Some points, one per row:
[ 15  17  -4  10  13 -13  -3  38  21 -23  -1  13  32  22  36 -25  25 -15
  -1 -16   5   3  27 -24  33   0   9 -12  -3]
[  8   5   5  -5   1  -3  -2  10   6  -9  -9   7   9   2  17 -12   9  -3
   6 -11   4   5  14  -3  14  -2  -4  -5  -4]
[  9  31 -23  33  36 -19 -10  68  29 -35  11   5  33  25  38 -36  16 -28
 -19 -18  -6 -15  37 -57  46   9  42  -2   3]
[ -7  -6  -5   8   3   1   0  -7  -3   6  10  -6  -6   0 -16  11  -9   0
  -7   9  -6  -7 -11   0  -9   2   9   5   3]
[-40 -37 -31  32   7  10   1 -33 -25  32  43 -41 -51 -17 -82  59 -60  16
 -38  56 -31 -34 -60   9 -68   0  32  32  16]
[ 11   3  17 -19 -13   2   2  -9  -2  -5 -17  11   7  -4  17 -14  11   3
  14 -14  12  12  12  11  12  -3 -17  -7  -6]
[ 1  4  2 -2  0  1 -2  5  3 -2 -3  2  3  0  4 -2  6 -1  3 -4  1  3  3 -3
  4  1 -4  1  0]
[  1  26 -33  47  46 -23  -8  71  30 -32  28  -2  36  32  23 -26  13 -31
 -28  -9 -16 -26  27 -64  37  13  58   1   6]
[ 15   9  22 -23 -16   6   1 -13  -4  -7 -24  15  12  -5  25 -15  20   1
  18 -24  18  19  15  15  21  -3 -23 -10  -6]
[ 11  10  -7  10  16 -15  -3  31  17 -14   2  10  26  16  25 -20  20 -10
   2 -10   1   1  20 -20  19  -2   7 -10  -1]
[ 13  17   3   3   9 -13  -1  30  15 -18  -5  14  31  19  35 -26  25 -12
   7 -18   7   8  28 -16  31   2   6 -12  -3]
[-28 -29  -7   5 -13  21   3 -49 -29  32  19 -29 -49 -26 -64  51 -48  21
 -16  37 -13 -14 -50  30 -55  -1   4  23  10]
[-18 -23   5 -12 -19  20   4 -48 -28  31   3 -16 -48 -27 -49  36 -31  19
  -4  25  -7  -4 -38  33 -44   1 -16  18   5]
[ 18  25   2   3  13 -10  -4  39  22 -25  -8  17  30  18  45 -35  28 -19
   5 -27   6   2  36 -28  42   5   5 -16  -5]
[  59   -4  102 -127  -85   21   13  -83  -23   19 -102   65   20  -27
   72  -30   70   32  106  -57   68  100   29  102   22  -31 -127  -53
  -36]
[ 22  21   1   2  13 -15  -4  42  24 -26 -10  19  35  20  48 -39  28 -16
   8 -26   7   4  37 -23  41  -2   4 -20  -7]
[-28   0 -33  40  26   1  -6  16   1   0  35 -30 -18   1 -39  22 -35  -7
 -38  21 -25 -34 -20 -30 -14  12  52  24  15]
12 more points follow, each with its number after it:
[  30  -16   78 -100  -75   28   16  -93  -33   30  -73   36  -16  -36
   21    1   29   35   73  -26   44   69   -2   96  -11  -21 -115  -26
  -24] 0
[  7  -5  27 -33 -26   9   3 -33 -14  10 -25  11  -1 -13   7   3  11  12
  25 -10  16  25   0  31  -1  -7 -35  -6  -6] 1
[ -7   5 -17  21  14  -6  -4  19   7 -11  14  -9   7   8  -2  -1  -7  -7
 -17   3  -8 -14   1 -21   8   5  27   9   5] 2
[ 13   9   8  -7  -1  -8   1  12  11 -10 -10  16  21  12  28 -19  24  -4
  15 -16  10  10  20  -2  19  -2 -11 -13  -5] 3
[  80   -6  127 -127 -113   30   20 -109  -32   23 -127   85   14  -42
   93  -43   87   44  127  -72   84  124   39  127   26  -39 -127  -68
  -50] 4
[ 18 -28  62 -78 -64  25  14 -92 -38  38 -51  22 -28 -37  -3  17  10  35
  56  -6  30  50 -18  87 -30 -20 -94 -17 -18] 5
[  34  -14   68  -85  -59   17   10  -71  -24   24  -64   38   -1  -28
   31   -7   35   28   68  -24   40   64    5   77   -3  -22 -103  -30
  -24] 6
[ -6  25 -44  58  50 -23 -11  79  34 -33  34 -11  27  31  16 -21   0 -33
 -38  -1 -22 -35  25 -72  34  15  69   7  10] 7
[ 22   1  42 -51 -35  14   5 -39 -13   8 -44  25  -1 -17  24 -10  26  12
  41 -26  27  38   9  41   8  -8 -60 -19 -14] 8
[ 11  24  -5   6  17  -9  -7  40  18 -21  -5  11  25  12  33 -27  21 -16
   1 -21   2   0  28 -30  34   7   8  -5  -2] 9
[ 16  16   1   2   9 -12  -4  30  17 -21  -8  12  30  15  38 -30  22 -11
   5 -19   6   5  29 -17  31  -2   4 -14  -6] 10
[-49  -1 -71  92  54  -9  -9  46  10  -6  77 -55 -21  16 -66  33 -59 -20
 -77  45 -49 -72 -31 -67 -24  23 109  41  29] 11
Which of these numbered points is nearest to each point below by angle, seen from the average point of the first points? Its number follows each.
[-30 -11 -32  33  18   4  -2   1  -8   9  34 -31 -32  -8 -50  29 -45   1
 -37  30 -26 -34 -30 -17 -30   9  42  26  14] > 11
[-39  -2 -59  71  45  -4  -8  38   7  -4  58 -43 -26   5 -53  26 -50 -14
 -62  37 -40 -57 -29 -53 -25  21  79  36  25] > 11
[ 12  10   0  -1   7 -11  -1  21  13 -14  -6  13  24  12  26 -19  22  -9
   8 -14   6   7  19 -10  21  -1  -3 -11  -4] > 10
[ 10  -6  32 -41 -30  12   5 -39 -16  13 -31  14  -7 -19   9   0  11  15
  30 -13  19  29  -1  38  -3  -9 -45 -10 -10] > 1
[ 13  13   7  -5   4  -7  -2  17  12 -11 -12  15  20   9  27 -19  25 -10
  12 -18   9  10  22 -10  24   0 -10 -10  -5] > 3
[-65  -9 -94 111  70 -13 -11  54  10  -2  97 -68 -31  17 -91  47 -76 -19
 -96  64 -63 -88 -48 -77 -41  26 127  56  36] > 11
[  63   -3  110 -127  -94   21   17  -90  -26   15 -110   69   24  -27
   82  -39   73   35  111  -61   76  102   34  111   26  -33 -127  -55
  -39] > 4
[-55  -5 -73  89  54  -4 -10  39   4   1  75 -58 -34   6 -78  44 -67 -14
 -80  50 -51 -72 -42 -62 -35  23 104  49  31] > 11
[ -63  -27  -48   57   18   19   -2  -26  -28   27   60  -64  -67  -23
 -107   71  -88   10  -64   60  -41  -58  -69  -10  -67   16   69   54
   29] > 11
[  63  -26  127 -127 -116   32   22 -127  -44   41 -122   71    1  -47
   61  -16   69   53  127  -50   78  119   14  127   -4  -43 -127  -57
  -43] > 6
[ 11  30 -17  25  31 -17  -7  61  29 -31   6   9  36  26  40 -34  24 -29
 -10 -21  -3 -10  36 -49  45  11  32  -8   2] > 9
[-25   0 -33  39  23   3  -5  19   2  -2  31 -25 -20   0 -33  18 -33  -9
 -38  19 -22 -33 -16 -30 -12  14  44  24  15] > 11
[-62   1 -88 111  71 -13 -10  61  14  -6  94 -64 -28  20 -80  40 -68 -23
 -94  55 -63 -89 -39 -82 -31  31 127  53  35] > 11
